128 stands for zero in the data rows.
How far apart are the two rows of each pair, measured in a hidden way? 0 means very close, and 20 very far. Two or three weighted sums of its numbers give each row a place; it is the straight-line distance between the places.
[174 179 123 174  78 147 133 107  98 137 126 112 118 178 101 108  84 111
 114 178]
[100  83 149 129 181 159 164 101  91  92 180 155 100 151 168  95 132 181
 122 123] ~ 8
[145 130 109 115 115 149 139 173  75  83 160 125 177 114  85  90 115 114
  80 179]
[179 179  86 133 102  74 119 139 123 161 141 125  92  90  88 115 108 163
 102 161] ~ 5
[110 111  80 180 176 177  73  96 155 118 162 160 115 110 154 136  99 172
 152 113]
[105  96 163 136 168  79 161 158 181 100 152 103 164 183 158  99 182 165
 173 118] ~ 4
[ 90  80 172 148 143 158 126  75 110 133 105 125 150 148 171 173 177 133
 163  93]
[108  94 174 106 122 182 109 107 128 179 149 100  89 146 149  79  96 180
 175  75] ~ 9
[143 141 164  79 100  80 170 161  97 134 109  75 124 125 175 110 103 115
 156 145]
[ 99 103  88 169 175 175 127  75 161 124 165  87 161 124 155 115 140 142
 164  95] ~ 6
[ 85  92 149 106 146 129 153  73 178 169  98  74  98 150 177 170 152  92
 155 167]
[126  98 119 181 143 132  87  80 112 168 152 114  80 131 160 178  81 115
 170 106] ~ 4
[110  99 136 149 160 115 117 152 151 101  84 179 178 103 115 177 128  96
 130 180]
[ 79  81 127 105 146 123 172 122 151 140 156 145 155  91 153 136 143  84
 134 160] ~ 8
[ 82  79 146 171 178 166 134 103 147 175 133  87 172 171 123  75 143 176
 101 129]
[164 178  77 137  74 150  74  95  82 148 142 183  74  97 124 114  83 179
  82  95] ~ 13
[ 99 113 107 169 173 154  95 106 153 168  93 133 112  99 177 143  75 124
 156 157]
[142 157 160  73 109 103 159 166  95 113  76 131 156 141 106  98 171 107
 111 125] ~ 6
[176 176 155 111  82  98 152 168 124  97 104  92 159 137  88  80 160 171
 122 115]
[145 116 118 146 141 146 102 126 162 118 134 158 102 138 165 116 148 142
 110 102] ~ 5
[ 77  74  93 122 164 161  88  89 137 168 168 162 111  94 149 147  92 153
 139 112]
[ 94 126 124 129 130  86 139 128 108 132  98 181 119 129 141 134 118  81
  81 175] ~ 5
[ 85 112  86 165 165 172 116 100 176 145 177 108 142  86 153 158 115 141
 143  86]
[147 146 133 100  93 120 155 180  89  86 145 117 143 182  81 137 172 161
 103 137] ~ 2
[131 152 173  75 110 119 170 112 107 181 114 106 156 136 168  87 100  97
 150 148]
[176 182  90 123  77  81 130 143 130 144 140 113 104 134  92  87  93 144
 104 174] ~ 13
[141 161 134  88  95 120 137 174  79 107  97 183 116 115 135 168 103 128
 173 148]
[128 134 151 114 113 105 126 155  73 135  78 152 103 137 133 123 131 128
 136  76] ~ 7
[177 168  82  76  93 171 132 141 129  87 103  97  75 149 181 174  98 135
 150  96]
[ 95 124 170  90 106 119 128 104 129 182  73  76  73 181 137 141 112 165
 154 101] ~ 11
[101 103 176 128 158  90 172 183 152 100 163  91 171 147 183  97 179  78
 179 142]
[161 158 119 107  99 100 134 138 106 157 158  92  82 140  75 182 115 107
  80 137] ~ 17
[ 81  81 172  95 138 115 169 170 147 104 148  84 181 166 134 103 168  90
 157 144]
[135 133  99 134 120 157 151 122 153  77 183 151 143  76  97 143 157 124
  98 161] ~ 8
[103 103 163 134 149  96 182 139 172 112 156 104 165 174 156 112 142  98
 146  90]
[ 94  91 183 115 122  99 153 181 136 102 128 164 146  86  90 172 176 114
  85 111] ~ 9
[158 142 134 101 120 161 138 126 114 111 155 108 116 105 125 132  93 161
  93 136]
[153 162  73 125  83 152  86  80  89 170 131 180  76  95  89 121  90 156
  94 123] ~ 12
[180 173 149 127  84  97 159 167 109 104 140 107 101 149 105 170 128 129
  98  73]
[158 136 181  73 123 115 127 143  81 166 180 131  96  96 138 177 153 109
 117  81] ~ 4
[ 80  96  78 157 163 171  99  90 170 182 154  99  75  74 177 157  82 135
 125 137]
[175 171  81 146  79  85 109 139 139 147 151 136 141  85 118  74 153 154
 126 126] ~ 10
[107  98  76 171 145 169  83  98 173 115 173 170 152 140  77  76 117 115
  89 177]
[ 99  91 166 114 157 151 166 144 133 113 146 114 123 170 177  74  91 163
 175 109] ~ 17
[163 146 122  83  77 128 159 140  96  95 139 137  91 141 100  95 154 182
 112  91]
[141 150 122 114  80 149 179 171  74 117 141 128 109 144 159  76  76 182
 158  82] ~ 5
[169 171  86 131 100 143  83  96 106 146 133 173  83 118  73 153 102 180
  73 106]
[144 146 163  92  74 102 179 149  79 110 140 111 131 157 105 105 152 147
 169 112] ~ 4
[181 153  83  99  86 180 171 176 100 119 130 144  91 146 173 103 144 165
 103 143]
[130 142 171  90 111 111 183 125 109 149  99  89 146 145 148  91 135  89
 139 160] ~ 4
[123 124  99 183 157 156  73 108 155 143 158 115 100  73 146 162  90 145
 110 120]
[136 143 162  76 105 115 167 133 103 145  91  81 134 133 145 139 142  98
 177 126] ~ 4
[150 169 139  82  91  80 148 152  76  86  93 182 162 171  79  78 173 119
 109 138]
[ 76  85 176 158 155 160 144  74 133 114 111 137 138 155 139  79 152  93
 122 144] ~ 9
[173 170  77 158 130 114  94  74  94 155 134 110  90 143 175 114  84 123
 145  84]
[182 176 149 138  75  98 163 174 122 102  96  76 134 162 111 133 150 103
 118 147] ~ 11
[137 107  99 171 137 148  81 122 151  79 164 159 127  93  76 141 176 174
 105  86]
[130 130  98 147 134 153 136 115 152  76 145 144 180  84  82 140 169 124
  74 130] ~ 4
[152 159 125  82  77 130 159 153  99 112 165 102  78 169 127  93 150 114
  98 132]
[ 88  73 181 161 177 117 114  78 182 147  79 148 163 104 117 137 179 121
  88 110] ~ 7
[139 149 168  73 110  98 163 177  98 130  89 113 153 145  94  79 179 132
  84 106]
[107  95 132 158 139 168  77  83 135 182 176 102  87  91 123 179 117 165
 119 109] ~ 12
[ 78  73 182 176 174 120 118  82 160 177 118 110 178 116  76 182 163  92
 129 166]
[167 154 152 101  89  74 138 151 105 103  92 162 149 157 108  80 183 112
 133 143] ~ 17
[127 117  74 177 132 137 129 176 121  98 152 169 164  76  88 148 128  76
 168 142]
[129 155 131  73 103 158 158  93 107 151 121  88 123 140  77 109 137 179
 129 103] ~ 6
[112 106 110 167 159 144 100  97 165 183  96 135 137  83 166 134  84 103
 152 137]
[170 171  99 154 114 130  91  74  75 129 117 164  79  91  99 128 110 183
  78  76] ~ 4
[ 82 105 119 107 182 117 131 163 167  74 125 153 131  86 160 121 155 178
 145 111]
[ 95  84 117 154 170 169 107  97 169 164 175  94 104  96 155 140 102 173
 142  96] ~ 9
[165 170 132 118  96  93 166 174 102 107 122  91 105 179  93 153 125  87
 108 156]
[ 96 114 105 172 172 161  75 108 181 180  73 139 129  89 180 149  78 111
 143 142] ~ 9
[ 84  73 173 153 174  82  99  91 179 125 119 137 170  95 114 159 154  73
  82 152]
[116 117  89 159 146 172 102 102 159 116 138 177 166 130  84  94 158 147
 104 132] ~ 2
[170 168  74 154  92 149  92  77  92 114 114 147  73  83 107 136 147  97
  74 150]
[174 180 120 174  80 146 124 101 100 111 111 147  93 175 110 108 174 149
 162 110] ~ 10
[103 111  85 183 171 173  82  90 149 142 150 165 133 128  98 140 147 128
 105 135]
[134 147 140  84  90 105 172 173  86 131 101  97 152 123  74 117 108 157
 134 171] ~ 4
[103 101  95 163 166 173 114 101 181 155 170  91 140  80 166 147 120 173
 157  90]
[113 118 112 175 156 151  86 113 152 171 103 124 120  82 161 124 123  80
  96 145] ~ 5
[146 161 126 102  84 144 177  92  91 130 147  87 150 121  79  82  74 159
 121 141]
[118 115 131 140 157 122  84  79 183 149 104 122 137 110 121 175 141  99
 137 181] ~ 3
[146 152 153  90  81 112 168 140  83 109 118 105 150 135  87  81  90 144
 131 154]
[127 155 132  78 107 164 178  73 110 160 116  73 118 153  87 127 152 156
 102  93] ~ 5
[163 146  73 118 123 182  93  87  87 144 107 162 113  80 128 165  86  81
  89 180]
[ 83  83 110 124 161 164  91  73 137 157 154 176 141 122 144 130  92 170
 167 122] ~ 3
[169 151 105 125 116 119  92 117 118 136 126 106 136 119 111 158 104  86
 103 182]
[109  87  99 169 178 178 101 111 182 156 173  90 128  94 138 125  96 168
 118 101] ~ 7
[ 81  76 182 177 181 142 135  94 151 174 121  89 176 159 135  89 132 171
 133 142]
[128 138 100 125 100 151 156 155 141 150 178  77 106 104 108 167 116 163
  75  97] ~ 8
[175 183 160 110  84  92 179 172 116  74 101 121 173 158  81 119 160 122
  99 135]
[151 143 138  91  98 108 164 142  74 109 152  96  96 170 139  88 127 181
 174 101] ~ 1
[141 113 121 133 132 170 145 123 164  88 170 122 117  74  99 125 180 170
  88 100]
[104 134 136 125 132 100 130 115  80 173  75 145 145 151 139  83 103 158
 153 117] ~ 11
[115 112 152 140 133  90 131 142 171  77 148 117 174 175 144 110 138  88
 135 106]
[ 95  97 151 140 168  86 133 178 139  97 110 158 145  85 117 157 161 117
  84 165] ~ 9
[132 123 138 116 129 145 132 117 137 156 179  82 154 128  98  81 170 162
  79 103]
[118 122 159 117 162 111  84  88 140 115 103 181 175 127  84  90 168 135
  77 129] ~ 7
[134 152 170  81 106 104 182 145  99 139  82  77 129 116 126 139 142  99
 166 130]
[ 92  76 171 138 182 110  81  78 171 126 108 134 178  94  80 147 167  87
 130 102] ~ 1
[151 138 142  97 107 133 168 182 135  78 150 107 167 102 122 118 107 182
 127 171]
[ 98 131 130 137 134  89 130 132  95 159  97 135 111 145 148  73  87 174
 123  83] ~ 8
[180 169 137 131  96  77 156 148  94  81 155 123 106 124  77 126 156 178
  94 133]
[ 89 109  87 168 153 173  93  93 178 173 137 136 134  95 161 169 143  95
  96 172] ~ 3
[ 92 101 128 160 178 131  73  95 180 154 107 117 176 114 116 174 118  94
 147 145]
[133 130 167 103 128 104 117 128  93 172  75 128  86 154 130 116 104 167
 152  92] ~ 4
[123 154 120 107  87 128 154 175  94  99 143 116 100 156 100  81 174 183
  73  75]
[152 147  79 108 125 165  85  87 101 143  98 145  88  76 115 161 122  92
 113 171] ~ 10
[115 122  95 162 168 156 110 106 161 124  84 160 162 114  80 133 165 128
  85 112]
[159 175  77 147  76 133  79  85 104 132 141 177  97 117  77 180  80 152
  83 134] ~ 10
[128 145 153  81 111 108 176 135 107 159  95  97 142 143 151 119 156  85
 160 147]
[112  95 123 166 183 175 103 112 136 181 148 130 148  86 144 130 168 110
  95 165] ~ 5
[126 104 105 175 145 164  89  98 173 161 178 151 121 123 143 164  90 148
 134 146]
[155 150 155  73  78 110 157 173  98  79 137 126 151 161  79 130 181 158
 110 140] ~ 5
[126 109  88 179 150 158  98 114 168 112 183 173 124 127 147 115  89 158
 171 127]
[ 99  86 115 155 180 183 108 105 166 175 174  84 103 112 140 124 124 169
 120  97] ~ 8
[157 155 154  85 102  73 180 156  92  83 157 151 140 148  73 109 160 127
 149  81]
[144 124  87 145 115 179 137 148 142 120 153 101 147 127 106 182 183  90
  77 183] ~ 9
[183 180 139 126  85  92 175 152 112  90 117 100 115 183 102 145 145  85
  94 157]
[ 89  94  94 163 179 180 111 103 155 162 167  81 102  89 150 159  98 156
 129  95] ~ 5
[ 98  86 145 145 162 142 144 128 109  87 129 153 116 155 133 135 130 156
 178 102]
[116 114 157 127 176 100  75  80 129 108 113 169 174 129  96 102 158 130
  82 122] ~ 8
[121 127  97 165 133 150 138  83 174  92 139 131 154 164  75 140 166 183
  92  78]
[164 172  77 130 102 126  75 116 136 159  84  88 135 132 104 172  73  89
  73 153] ~ 4
[162 140 152  85 105 139 145 172 111  79 173 121 177  88  98  89 121 113
  75 180]
[ 79  92  91 146 174 168 106  81 150 172 163 111  79  78 153 145  91 150
 111 125] ~ 5
[164 175 137 157  98 147 112  79  93 182  90 144 124 163  82  83 110 149
 107 173]
[137 160 135  79 116 135 151 131  82  99 124 147  89 124 182 176  97  74
 138 173] ~ 6
[111  98 107 163 171 167  77  95 142 160 149 157  99 108 160 171 167  79
 141 131]
[162 179 106 120  96 106 135 171 134 110 138 117  93 108  78  86  91 153
  91 177] ~ 11
[124 138 147 176 100 103  95 147 148 129 100 144 108 135 169 177 148  77
  93 162]
[133 132 114 122 131 155 148 117 179  89 138 107 150 112  88 158 141 140
 139 163] ~ 9
[128 109 120 145 156 171  74 119 164 167 139  73 166 130 176 133 112  76
 155 164]
[181 172 145 120  73  90 180 169 130  80  97  78 181 180 108 102 137 125
 154 115] ~ 3
[109 129 103 161 154 141 120  88 147 165  78 138  76 183 150 151 128 130
 163  80]
[181 174 131 128 121  97 148 141 108 105 171 146 177  81  85 111 121 151
 109 129] ~ 4
[ 76  73 173  98 128 118 179 151 134 129 145 140 121  78 125 149 134 172
 117  77]
[ 95 105 151 118 179 134 135 106 164 115 132  73 114 162 161  95 161 139
 150 140] ~ 9
[174 145 167  79  83 100 140 136  84 152 115  82  98 158 137  95  90 170
 160  90]
[169 156 111 141 109 144 121 162 113  86 181 166 171 106  90 112 129 136
 107 124] ~ 4
[170 181  95 177  79 141  95 101 102 172 112 160 103 158  96  92 116 146
 112 127]
[ 90  89 123 150 158 177  98 104 180 169 175  96  92 102 154 155  95 149
 147 101] ~ 8
[157 121 133 101 117 152 112 127 120 158 178  76  73 126 175 130  95 146
 120  79]
[125 121 112 172 151  76  79 173 160  94 108 183 124 160 104 134 169 116
 182  98] ~ 3
[ 83  78 125 182 159 122  96  97 140 173 130 150 155  88 139 181 120 104
  78 169]
[136 125 118 126 134 164 127 114 157 130 164  90 130 136  74 131 179 178
  89 115] ~ 10
[ 74  77 128  77 177 127 144 167 132 108 150 128 148  93 182 166 143  86
 151  89]
[144 127 128 170 140  84  80 145 170  90  85 182 183 112  98 151 174  97
  87 167] ~ 3
[111 110 107  74 166 181 154 120  85 128 169 114 155 128  97  96 115 157
 147  76]
[ 83  75 146 154 135 151 129  89 119 126 106 124 158 139 172 180 175 123
 131 103] ~ 7
[104 140 141  94 127 139 126  89  83 181  78 121 149 173 124 112 123 105
  91 168]
[108 107  87 166 160 162  78  80 163 152 176  98 109  90 180 178 130 132
 144  91] ~ 8
[178 169  84 149  83  95 108 165 160 127 153 127 144  83 133  93 147 166
  73  83]
[165 132 169  88 108 132 115 134 104 136 174  78  99 107 129  91 147 151
  76  74] ~ 7
[ 87  87  94 144 165 173 106  93 148 165 173 112 100  77 176 180  83 140
 141 128]
[ 84  80 146  95 154 109 163 166 159  78 156  75 162 169 101  82 131 127
 127 124] ~ 3
[154 120 111 122 128 156 129 131 149  73 162 137  85  90  95 170 175 152
 111 126]
[116 120  98 181 162 152 101  96 152 130  74 146 132 107  94 166 175 102
  94 156] ~ 3
[110 116  90 164 148 176  98 110 182 112 142 164 133 121 102 123 123 160
 121 161]
[ 98 130  76 178 119 159 127  77 163  96  95 129 167 181 141  84  97 118
 179 170] ~ 6
[106  78 116 174 179 181  95 108 154 183 167 100  77  77 163 146  74 159
 139  86]
[143 144 150 100 110 136 117  79 122 153 113 153 131 111 162 154 156 107
 118 128] ~ 14
[142 167  75 106  74 170  87  74 128 155 111 155 128 109 132 154 122 139
 101 107]
[111 100 122 155 175 138  80 130 177 120 105 172 144 138 160 164  96 109
 168 170] ~ 6
[157 148 154  76  91  91 148 133  77 139 129  82 106 138 107 107 144 166
 138 116]
[177 172 151 111  89  81 169 177  97  85 102 134 177 169  76 125 149 106
  80 141] ~ 4
[136 148 171  84 113 103 175 144  97 151  94  86 131 122 145 154 131 111
 154 122]
[ 80  78 164 116 183 136 174 132 118  76 181 179  73 126 164  98 182 180
 133  88] ~ 4
[139 117 111 144 135 168  98 115 176 109 160 126 183  95 105 135 164  85
  77 181]
[137 134 141 102 118 108 116 172  88 127 122 169 169  79  87 117 148 126
  96 141] ~ 5
[127 149 165 102 119 116 142 130 112 176  79  83 102 157 180  76 108 137
 177 100]
[172 159 121 121 142  91 124 109 125  75 119 159 103 131 118 132 103 174
 164  80] ~ 4
[ 90  74 181 115 182 116 183 160 179 113 136  97 181 170 159  84 158  88
 173 146]
[ 84  88 177 100 124 123 162 158 127 122 159 174 173 100 134 133 182  93
 113 131] ~ 8
[ 77  90 164  87 130 123 170 171 124 106 169 180 139 133 146 146 155  83
 141 123]
[179 182 158 119  87 104 182 158 123  80  78  80 139 152 105  84 159  99
 124 152] ~ 12
[149 178 113 117  74 101 128 134 133 157 111 121 146 121 109 158 135  90
  90 169]
[114 127 158 109 127  97 112 114 116 148  90 142 109 147 157  76  82 148
 181  74] ~ 10
[174 181  94 127  91  89 141 176 142 118 136 105 105 134  95  93 109 145
  97 178]
[160 179 103 131 105 133  79 109 138 167  81 115 176 117  78 144  79 109
 150 174] ~ 5
[153 135  91 152 140  81 127 169 125 140  94 104 178 183  91  84 162 163
  89 111]
[ 79  85 166 105 116 179 156 133 116  90 167 147 143  93 131 144 144  74
 100 177] ~ 17
[166 140 180  87  92  85 155 129 100 147 120  91  99 163 118  98 111 150
 144  90]
[ 75  79 116 181 169 142  94  96 145 175 116 118 139  91 170 175 104 133
  95 172] ~ 3
[135 106 107 183 151 118  83 157 150 108 135 181 104 130 175 156 135  85
 132 144]
[172 163 114 146 136 114 103 109 105 122 128 123 155 135 143 106 149 100
 136  95] ~ 11
[152 161 139  98  76 112 165 164  80  82 143 122 121 161  99 117 177 153
  89 134]
[ 94  95 106 181 157 167  96  76 146 175 141 122 109  77 146 152  94  82
  95 143] ~ 7
[145 148  82 103 106 174  90 120  92 157 105 140  92  83 121 164 136 112
  90 162]
[115  98 120 148 169 147  82 123 181 135  93 143 165 120 114 166 116 121
 171 158] ~ 6
[121 124 137 147 114  82 124 145 182  88 129 126 167 172 164  96 161 162
 148  85]
[179 178 180 104 103  88 180 175  80  77 117 138 165 178  83 144 149 137
  76  84] ~ 3
[123 143 154  80 121 146 134  73  91 180  80 127 172 144  84  95 178 119
  75 133]
[179 150 166  99  73  83 146 158 111  73 120 115 149 171 115 132 181 110
  90  89] ~ 8
[165 162 109 115  86 145 113 108 144 166 102  79 157 177  75 106 122 168
 101 160]
[ 76  77 157  93 148 109 149 174 140 110 176  98 159 120 156  74 164 145
 160  85] ~ 7
[176 152 176  85  94  84 163 169  84  95 131 139 156 181  79 143 180 172
 106 142]
[183 161 159 112  79 107 176 170 116  93 110  81 144 156  91  86 176 128
 126 123] ~ 4
[ 96  96  85 160 177 167  89  90 171 158 178 132  96 101 134 174 101 148
 101 133]
[149 163 150  93  86  88 136 164  88 111  94 178 120 149  98 125 139  77
 110 151] ~ 8
[169 158  74 124 131 144 167 148  76 129 125 174  84 112 183 135 171  95
 116 123]
[162 116 175  94 118 118 128 178  98 133 159 130 133  92 168 177  87  99
 128 178] ~ 9
[ 89 102 102 151 150 178 106  82 132 181 122 180  87  84 134 181 159  74
  79 109]
[138 128 138 102 119 117 146 175 121  99 120 129 169 117  89  88 102 175
 121 135] ~ 7
[113 102 121 156 163 145  75 105 149 168  77 119 160 134 154 174  75 131
 169 162]
[131 156 156  80 108 105 177 182  86 117  89  89 148 129  78 129 118 122
  94 140] ~ 6
[103  89 178 122 144 121 174 166 157 119 144  77 171 175 128  73 146 114
 178  98]
[ 96  85 115 160 167 177 113 102 178 164 165  85 114 114 120 114 142 154
  93  84] ~ 4
[166 170 103 105  93 107 141 131 105 146 142  92  88 172  93 108 151 121
  77 100]
[156 138  86 134  82 178 161 183 133 170 161  87  80 111 137 155  76 106
  77 179] ~ 11
[118 119 158 124 158  86 109  91 120 114  85 176 181 154 133 108 178 120
 148  96]
[ 94 100  94  82 146 172 171 111 131 144  81  76  81 147 172 104 160 124
  79  76] ~ 9
[126 111  96 173 137 158 118 110 147  74 168 173 152 122  97  99 170 150
 113 112]
[114 110 104 173 151 143 105 116 153 146 123 118 138 152 167 117 151  96
 108  92] ~ 9
[160 177 124 110 104  92 145 181 115 141 132  96  97 167  95 169 107 110
  79 120]
[137 149 154  84 112 101 173 168  75 121  85  85 136 123  90 142 133  98
 103 180] ~ 3
[182 170 157 137 129 113 161 127 146  82 151 156 166  75 104 105 174 183
  90  85]
[126 121 122 144 151 142  75  94 130 183 136 127 110  87 163 147 119  91
 145 183] ~ 14
[132 154 161  86  95 135 125  86 139 171 111 113 107 165 131 101 157 154
 148 124]
[177 181  76  92  99 183 146 129 121  89 128 120  90 180 133 123  88 171
 165 118] ~ 2
[154 165 149  90  75  85 144 157  76  98  77 170 135 148 122 155 140 108
 180 130]
[ 82  79 180  93 129 131 161 161 141 136 129 128 150 119 122  78 137 155
 156  88] ~ 7
[146 157 138  75  94 122 152 138  99 101 100 158 113 144 151 178  74 109
 175 156]
[159 142 168  77 103  98 149 136  86 145 109  90  97 116 162 177 114 102
 162 124] ~ 6
[ 87  76 175 173 153 128 165 123 145  97 114 168 110 158  89  83 125 152
 148 109]
[ 84 101 133 176 173  82  88  99 148 158  99 119 133 132 157 170  89 116
 129 164] ~ 7
[156 164 105 115  87 127 109 116 119 169 127  88  96 121 162 159  86  80
 177 129]
[117 126 111 149 127 120 117 136 139  76  92 171 108 100 142 129  73 145
 110 127] ~ 3
[102  94  98 166 164 180 110 106 176 148 171 100 120  78 178 161 114 162
 159  73]
[112 133 126 141 123 129 135 127 131  88  93 133  94 182  84 108 120 176
 163 102] ~ 8
[101 104 126 143 170 155  76 117 152 154 104 149 156  78 154 150 106  97
 132 177]
[118 134 118 129 117 125 134 125 132 105  87 122  75 168 106  99 127 159
 171 105] ~ 5
[ 97 106 178 132 158  96 169 176 176  77 161  80 179 150 170 101 170  80
 153 149]
[107 106 117 167 145 131  97 134 167 152  74 149 169 137 112 162 123 117
 171 177] ~ 9
[178 176 145 123  84 102 172 168 120  86 105  95 117 154 112 137 130  84
 125 183]
[ 90  91 183 113 118 108 181 150 134 123 126 154 145  74  82 179 162 100
  96 104] ~ 6
[181 173  81 150 125 120  99  94 104 126 118 166  89 101 106 170 124  73
  86 176]
[163 172  76 137  89 160  84  84  80 144 143 181  78 103 126 114  79 167
 100 118] ~ 5
[ 77  74 178 158 151 149 154  90 145 122 131 142 146 167 125 104 143  88
 150 151]
[156 153 127  84  94 125 168 138  89  97 168 130  86 147 125  80 154 142
 112  79] ~ 9
[105 110 104 148 166 159 106 120 143 166  89 152 120 101 165 167 134 101
 131 172]
[155 156 158  83  99 107 142 180  74 115  85 170 145 174  75  77 131 116
 101 169] ~ 3
[138 139 176  81 104  99 169 162  90 127  80 111 159 166  81  74 182 152
 106 139]
[102 104 125 167 182 128  88  78 159 158  95 145 122 113 149 162 117 112
 153 140] ~ 2
[106  88 162 139 170  95 169 155 144  74 136  94 173 164 162 141 133 102
 169 147]
[163 102 110 135 132 157 142 152 170  88 178 128  80 116 136 171 144 130
  98  87] ~ 5
[ 86  96 106 174 154 174  94  81 167 176 137 104 112 109 178 153  96  89
 128 176]
[104  93 130 145 170 157  93  91 163 166 130 139 132  86 155 148 139  77
 167 163] ~ 3
[177 170 142 111  97  80 147 146 102  81  83 154 159 178  97  75 172 108
 125 126]
[134 129  90 173 131 140 135 164 117 100 150 181 172  74  81 159 126  74
 158 147] ~ 14
[ 88  99 175 132 159 102 167 153 166  82 166  87 163 146 165 103 166  79
 145 147]
[140 168 104  78 175 139 112 127 169  94  88 134 110 138 103  79 101 180
 142  95] ~ 4
[114 153 153  82 115 156 180  88 115 153  76  95 119 151  84 127 169 179
 108  81]
[129 115 163 162 129  97 160 163 122  93 160 173 151  80 174 154 109 120
 172 144] ~ 7
[125  97 129 145 159 121 113 172 150  94 112 182 158 126 129 178 147  73
 117 167]
[134 144 167  75 113 106 133 157 106 156  75 109 101 176 137 102 128 161
 137  92] ~ 8
[ 93  84 179 111 159 119 160 177 172 121 125  88 179 168 164  83 148  79
 172 159]
[122 138  83 163 153 160 131  94 158 103 161 141 161  93 116 122 112 104
 158 134] ~ 6
[149 109  94 182 149 112  97 172 157 122 135 167  95 116 166 165 163  73
 113 153]
[112  75 170 135 181 107 182 165 183  75 172  83 182 148 136  84 183 113
 168  99] ~ 8
[104 103 178 157 163  77 167 176 154  81 155  74 119 165 126  98 157  88
 126 181]
[131 140 160  95 112  78 140 177 111 157  86  73  95 119 163 171  79 101
 145 120] ~ 9
[119  80 178 161 156  83 156 159 126 123 135  93 134 166 174  94 104 182
 164  94]
[122 141 156 109 118  99 149 128  74 147  88 121 135 134 120  82  85 139
 122 179] ~ 14
[135 139 137 175  92  75  81 154 175 121 108 144 121 118 163 152 163 115
  88 118]
[ 74  82 182 100 118 153 155 148 126 106 121 172 161  79  92 148 151 125
  99 149] ~ 15
[109  93 117 175 178 153  92 110 145 166 109 150 158  75 162 169 129 101
 103 163]
[147 119  95 152 126 169 144 129 135 114 147 118 162 103  79 157 183 106
 116 175] ~ 10
[176 168 170 103  93  92 174 161  77  81 110 149 174 169  91 129 155 119
 107 143]
[ 96  97 177 138 176 116 162 179 150  89 142  86 177 181 173 128 130 104
 169 152] ~ 8
[ 95  98 177 136 165  95 178 160 166  82 151  73 179 143 174 120 141  90
 178 172]
[108 121 117 146 138 111 120 100 159 133  81 152  97 152 112 132 183  84
  75 132] ~ 9
[171 169  78 172  78 130 103 130 132 131 164 151 105 101 120 128 101  91
 135 173]
[113  99  85 178 171 171 105  84 175 153 173 101 136  73 182 150 134 148
 146 106] ~ 15
